(in the rows, 128 means zero)
Named turns come first, each shown by rows before and after it. Which turns, in which order, take the first row of each pair that follows to the second? Write the first one first, as in the answered first pair.
turn U:
[130 138 125 101 129 122 124 104 128 134 109 127] => [132 133 121  97 133 124 128 107 127 135 108 129]
[160 152 130 126 116 112 105 131 165 140 128 130] => [170 130 109 103 131 135 133 148 151 149 130 133]
[121  82 132 128 122 150 125 150 128 112 124 177] => [ 95  88 127 132 124 133 134 160 103 104 129 158]
turn S:
[165 144 123  98 140 147 174 109 128 141 154 101] => [152 167 152 105 128 131 149  76 139 138 135 108]
[114  84 150 174 121 141 107 192 158 113 140 158] => [135  87 133 183 151 138 115 194 163 136 148 127]
[101 128 109 167 134 105 133 175 120 112 149  98] => [101 141 121 176 139  97 121 155 130 120 138  89]
turn H:
[126 120 107 150 104 131 122 175 127 105 161 143] => [162 102 114 117 124 168 125 138 144 135 128 165]
[139 133 133 141 160 120 118 111 139 151 123 104] => [124 134 125 157 153 109 120 136 132 140 138  98]
[102 159 110 131  74 118 122  87 121 101 129 137] => [ 90 114  98 133  93 143 143 149 100  89 142 146]
[122 156 157  93  72 110  98 102 144  83 119 153] => [101 127 146 105  80 114 116 163 122  66 139 156]
Pairs:
Each pair is 2 to 3 turns apart.
[141 115 131 126 136 156 119 126 144 125 125 127] => [140 143 125 135 121 133 115 113 143 119 139 111]
H U H
[152 135 132 151 102 117  88  95 164 132 119 153] => [130 114 106 173 104 113 113 167 134 108 157 139]
H S
[129 138 132 146 151 128 122 126 138 145 123 100] => [136 114 143 123 124 157 116 131 142 129 116 154]
S U S
[106 192 126 143 123  80 122 114 127 109 138  84] => [188 149 133 111 129 151 113  91 183 139 118 142]
U U S
[167 113 139 136 156 142 104 115 150 134  95 131] => [143 114 128 127 177 134 127 119 116 139  90 107]
U S U
[122 142 143 133 116 120 108 118 139 117 120 142] => [131 113 117 106 135 145 136 141 118 123 122 144]
U U
[152 138  86 140 136 152 166 119 134 125 159 133] => [134 173 106 149 128 123 152  82 134 126 141 120]
H U S
[ 73  96 132 123 142 130 142 165  86 116 113 135] => [125 130 163 166 148 114  85 108 169 145 108 122]
S U U
[108 106 135  99 128 154 125 117 117 109 111 156] => [136 108 114  91 128 164 136 116 120 116 126 152]
H U S
[ 83 124 145 101  91 113 120  97 118 125 112 134] => [ 99  99 108 113  94 128 143 160 112 112 157 129]
U H S
[158 114 105 146 150 130 135 181 139 127 144  99] => [167  99 113 124 165 151 138 160 141 147 116 113]
U H
[103 124 126 170 151 132 131 178 127 122 160 119] => [ 76 144 146 156 160 115 130 139 107 134 128 104]
H U U
[173 108 140 129 126 116 132 150 134 102 113 142] => [161 123 130 141 147  94 142 147 118 111 115 102]
U S U
[149 126 121 158 103 161  85 126 178 133 146 188] => [110 141  71 164 171 123 146 147 108 163 156  85]
U U S
[133 132  76 129 108 106 142 137 107 134 192  71] => [175 127  88  96 124 140 141  79 132 171 154  91]
H H
[138 139 108 138 101 124 134 148 140  95 147 139] => [143 128  91 130 143 135 159 149 127 122 137 106]
H S U
[122 137 124 152 162 114 101 139 134 167 158  95] => [126 142 126 150 165 119  98 128 140 173 154  97]
H H H
[129 129 147 138 143  99  87  94 164 145 113 128] => [122  90 139 109 113 133 102 136 142 114 119 180]
S H U
[ 72 160 145 145  88  83 121 112 102  96 132 117] => [ 78 133 130 171 160  92 133 146 108 132 133  70]
H S U
[112 137 111 128 138 130 140 120 121 129 138  97] => [103 119 116 129 146 143 142 138 119 129 131 108]
H U H
[155 119 139 113 133 154 141 132 157 155 140  96] => [139 138 153 114 134 140 133 108 153 159 125  88]
U S U
[156 133 113 113  86 138 127 118 149 112 150 143] => [147 126  89 111 106 135 151 139 124 117 159 118]
S U
[133 168 105 148  88 104 130 102 133 124 167  92] => [180 130  88 122 103 153 145 111 147 141 168 115]
U U
[144 110 128  76 125 161 160 113 137 136 114 180] => [119 174 118 128  84  90 144 120 135  99 163 145]
H U H
[124 131 137 143 113  86 150 127 128 142 129 101] => [130 104 139 143 139 107 152 139 132 158 118 103]
H S H
[105 108 121  99 122 139 151 164  89 101 131 151] => [111 146 166 133  96 112  96 120 140  98 121 160]
U U
[135 122  84  92  96 115 161 113  87 117 150 123] => [153  98 103  77 116 148 151  97 106 137 117 150]
U H H
[134 161  94 131 149 108 145 118 144 141 160  90] => [130 134  91 142 153 120 146 160 142 129 170 100]
U H
[ 76 139  88  79 154  93 177 120  63 113 106 122] => [ 50 110 110 123 146  91 152 180  77  88 121 147]
U H
[145 156 121 186 169  95 117 134 165 149 155  76] => [120 150 160 191 170  94  92 122 175 147 122 103]
H S
[ 88 117 184 138 134 126  97 152 113 121  86 140] => [ 83 115 171 146 132 121 105 175 105 113 103 133]
S U
[ 85  93 139 128 118 141 127 174 101  94 127 165] => [107  89 158 112 125 161 111 133 127 119  97 183]
U H
[167 121  85 102  91 138 162 117 134 118 144 130] => [150 122  78 107  91 129 169 133 119 113 148 125]
H U H
[134 155 103 134 139 103 137 105 148 146 137 103] => [116 151 112 157 135  94 127 137 147 127 149 108]
H U
[112 139 104  89 134 143 177 107  80 137 107 131] => [120 174 148 125 108 118 122  63 131 132  97 141]
U U
[213 109 111 135 118 139 149 166 191 137 145 116] => [193 139 113 162  98 101 144 172 185 120 165  97]
H H
[183 156 145 120  90 167  95  85 170 134 103 153] => [112 136  88  88 120 154 175 152  56 121 120 105]
U U
[ 92 126 118 108 134 117 144 116  95 124 135 120] => [ 91 126 126 111 111 121 130 125 103 104 144 146]
U S
[166 129 106 124 126 139 120 137 158 109 177 134] => [145 129 100 136 157 126 131 150 139 121 173  99]
U S H
[155 135 110 122 103 130 140 100 134 133 162 121] => [132 126 110 135  97 121 143 135 121 113 171 121]
S H
[154 112 137 137 141 152 112 136 157 121 113 127] => [136 121 124 136 166 138 129 133 134 134 107  96]
U S U
[117 115 188 171 100 134  87 149 179 103 120 165] => [121  80 117 145 168 154 166 202 115 133 139 102]
U S U
[124 149 130 131 125 113 117  96 134 138 116 126] => [120 150 119 146 114 104 117 118 133 122 140 122]
U H
[207 133 110 163 133 119 128 157 163 146 130 137] => [190 162 126 170 136  96 117 122 162 154 114 118]
H U S
[105 109 166 115 142 153 122 123 125 136 101 150] => [ 98 103 162 120 143 153 126 142 117 127 109 150]
H H H
[111 126 146 131 130 143 118  97 155 116 120 116] => [ 94 103 140 133 137 148 131 134 139 105 127 118]
H H U
[111 148 134 141 105 130 110 167 119 106 135 147] => [133 141 140 100 128 158 119 115 121 140  94 154]
H U H
[159  77 137 146 128 149 107 164 185 138 107 184] => [172 139 137 166 120 101  89 105 209 150 110 141]
S H
[136 105 148 128  99 157 112 144 147 109 128 172] => [152 105 125 121  98 163 131 152 139 111 144 165]
H S
[ 90 125 117 123 123 118 152 144  93 109 120 118] => [ 96 105 134 138 126 136 137 163 115 102 114 142]
U H
[139 165 138 141 122 128 112  76 144 134 107  99] => [158 104 105 106 111 179 149 135 121 114 128 144]
S U S
[148 103 149 131 107 142 123 129 179  94 164 166] => [157  98 134 128 111 143 136 135 175  99 176 157]
H S
[102 136 129  88 128 135 134 107  89 131 103 134] => [115 158 132 100 120 118 121  84 107 136 109 123]
S H U
[162 176 131 118 130  99 125  69 148 159 111  92] => [147  79 103 108 164 159 164 186 115 142 128 122]
H H
[172 153 106 157 125 110 120 150 157 138 150  95] => [180 115 107 122 156 151 139 158 146 158 126 112]
H U H
[126 106 164 129 122 141  87 149 145 112 107 171] => [121  99 118 127 174 136 137 179 107 136 125 106]
U U S
[118 128 117 140 151 138 132 149 105 151 133 124] => [133 135 129 144 153 142 115 127 129 162 122 129]
S U U
[ 88 132 154 163 139 110 113 124 150 129  91 113] => [ 84 102 142 161 147 127 126 160 138 120 100 125]
H S
[ 95 144 154 157  76 111 109 134 151  97 143 146] => [132 120 143 149  84 145 112 143 174 104 150 168]
U H H
[ 90 159 146 173 127  88  95 128 130 116 132  97] => [143  91 139 161 141 157  95 169 165 125 138 149]
U H H
[199 133 102 126 108 132 133 134 166 127 179 112] => [186 156 123 140 103 109 113 109 177 127 166 105]
H S
[127 146 147 127 143 140 125  99 115 150  82 145] => [101 123 132 145 142 134 138 167  90 127 107 141]
H H
[121 123 129 134 151 100 156 170 115 151 152 139] => [120 134 145 144 164  92 140 148 130 165 138 126]
S H U
[ 84  96  98 148 130 126 150 142 111 118 126 103] => [113  96 115 124 144 148 138  89 136 153  88 115]
H S
[156 102 101 174 105 151 131 172 146 126 171 139] => [146 133 104 196 135 117 129 145 145 149 163  88]
U S
[129 132 115 116 107 113 142 141 110 123 135 132] => [149 125 106 114 132 122 150 136 115 140 129 122]
S H
[115  87 151 165 194 144 113 125 135 183  98 118] => [ 74 116 172 173 160 107  98 113 121 157  91 120]
U S H
[119 126 149 117 101 118 124 113 162 141 112 135] => [124 112 120 106 134 128 158 130 140 159 116 107]
U U S
[149 121 140 142 103 156 152 146 147  95 116 131] => [122 135 139 144 102 137 159 152 123  87 118 113]
U U
[164 152 136 119 108 151 106  49 174 141 117 130] => [121 174 115 109  56 122 129  76 125  94 150 131]
U H S
[ 93 133 170 164  39  97 112 136 110 100  98 164] => [165  79 108 150  67 152 150 197 121 112 144 168]
U H S
[117  80 152 170 156 142 106 171 156 140 125 140] => [138  99 160 139 163 149 106 107 166 167  95 140]
U H
[126 104 149 148 146 147 107 139 152 143 105 112] => [110 119 146 164 137 125 102 146 147 129 120  99]
H H
[117 119 139 102  64 132 119 143 112  87 125 199] => [ 99 119 128  85  75 128 140 144  82  90 119 183]
H U U
[128  66 143 183 165 144 103 185 119 126 104 141] => [141  77 163 166 172 151  91 136 135 147  69 149]
U U H
[ 72 120 145 152 103 103 126 161  90 102 126 142] => [135  77 123 121 169 162 152 149 110 163 106 134]
H S
[208 122 108 113 145 150 123 152 142 178 150 121] => [180 184 120 122 124  94 113 104 128 172 147  87]
S U H
[ 77 113 161 157 138 114 109 153 137 122 108 147] => [ 73 125 165 158 133 105 102 140 139 124 108 143]
H H H
[100 140 102  79 134  99 168 131  83 120  90 101] => [ 87 141 121  85  97  96 149 133  89  96  90 132]
H U S
[132 150 194 145 159  96  79 127 191 151  80 128] => [148 130 180 161 153 108  76 168 205 138 110 144]
H U H
[114 146 121 101 125  98 154 109 112 157 102  94] => [117 157 146 131 112  87 115  98 148 153 103 107]
H S U
[ 84 140 141 150 115 101 118 146 112 113 136 127] => [133 106 154 139 124 148 103 136 152 132 122 168]
U H H
